A single turn carries every row of the set below to another of its rows. Some are shown first; where does it send the rows asked next?
J726: [ 26   5   9 -39 -38  24 -15  13 -34 -16  -8  22]
J226: [ 15   9 -16 -11  -8  -6   8 -28 -27  19 -39  -4]
J691: [ 45   6 -13 -37  18  32  13   3   6 -25 -19  27]
J648: [ 12  11 -20 -12  -1  20   2   0  50 -14 -51   1]
J346: [  8  -9  -9 -27   0  36   0 -41   0  22 -48 -10]
J830: [-31  -8   7  20  -3  11  -5 -23   3 -34 -23 -21]
J673: [-16 -10 -16 -14 -12  40  12  10  21 -44 -46 -25]
J814: [  2  10  17  12  14  21 -41 -12  12 -13   2   2]
J806: [ 11  13  -4 -11  15 -15  20   8  27  -5 -28   0]
J539: [ 58  -4   2   5 -34  35  -9   4   9   5 -25   7]
J267: [  7  -3  31 -28 -19   8  16 -55  -5 -36 -23  -6]
J246: [  2 -15   7 -14 -20  59 -11 -27 -39  -8 -28 -21]
J388: [ -1  48   9 -17   1   1  20   9   1 -31 -25   1]
J953: [ 17  13   7 -47  -5  27  25 -30   9 -37 -33  33]
J281: [  5  -7   7   6 -38  14 -20  38  -8 -15 -13 -13]
J244: [ 49 -27  25  -5 -26  10  -6  -5   2  -5 -22  28]
J201: [-12   0 -20 -25   0  34  14  16   3  -2   6  23]
J813: [-20  47  -3  -1  -9   9 -20 -18   0 -24 -22  -1]
J88: [-44  -3 -15 -22 -16  18  -3  -9  18 -27 -19  -8]
J420: [ 13 -44  15 -21  -4  61  -3 -34   1 -19 -26  -1]
J288: [-12 -17  -1  -9 -13  41   8   8  11 -55   6  12]
J282: [ 14  -4  18 -23 -39  24  -4 -21 -34 -34 -58 -18]
J899: [ 34  28   4   7  12   8  -2 -17 -35  -4 -14  10]
J998: [ 42  10   0 -25   7  -8 -10 -11 -18   8  -6 -12]
J362: [ 15  16  19  32 -12  34  30  -5   0  -5 -28  19]
J168: [ 55  23  20 -40   0  22  13 -10   2 -34 -21   8]
J581: [ 48 -44   8  -6 -20  30 -11 -14  21 -19 -28 -11]
J386: [ 20  10   9 -26 -29  33 -28  -6  -7 -20  20  25]
J165: [ 10 -16  29   1 -29  21 -10  23  25 -44  -7  11]
J325: [-14   4   4  18 -27  24  16 -15  21 -22 -58 -17]
J795: [ -3  16  14 -40  -5  51   3 -52  -7 -16 -36   5]
J214: [  6 -47   5 -41 -13   6 -16 -28   3 -24 -28   0]
J182: [ 28  19  -4 -12  -6  58 -15  26  18 -21 -40 -11]
J254: [ 10   5  11 -25 -35  38 -27 -12 -37 -38  -1 -16]
J251: [  8 -13  -8  38 -24  25   9  12 -13 -13 -25 -18]
J711: [ 16 -15 -16 -48 -24  13  16 -17 -11  -2 -41 -31]

J182 goes to J362
J813 goes to J288
J282 goes to J267
Now find these:
J325 goes to J830
J168 goes to J244
J346 goes to J246
J899 goes to J386
J953 goes to J581
J281 goes to J388

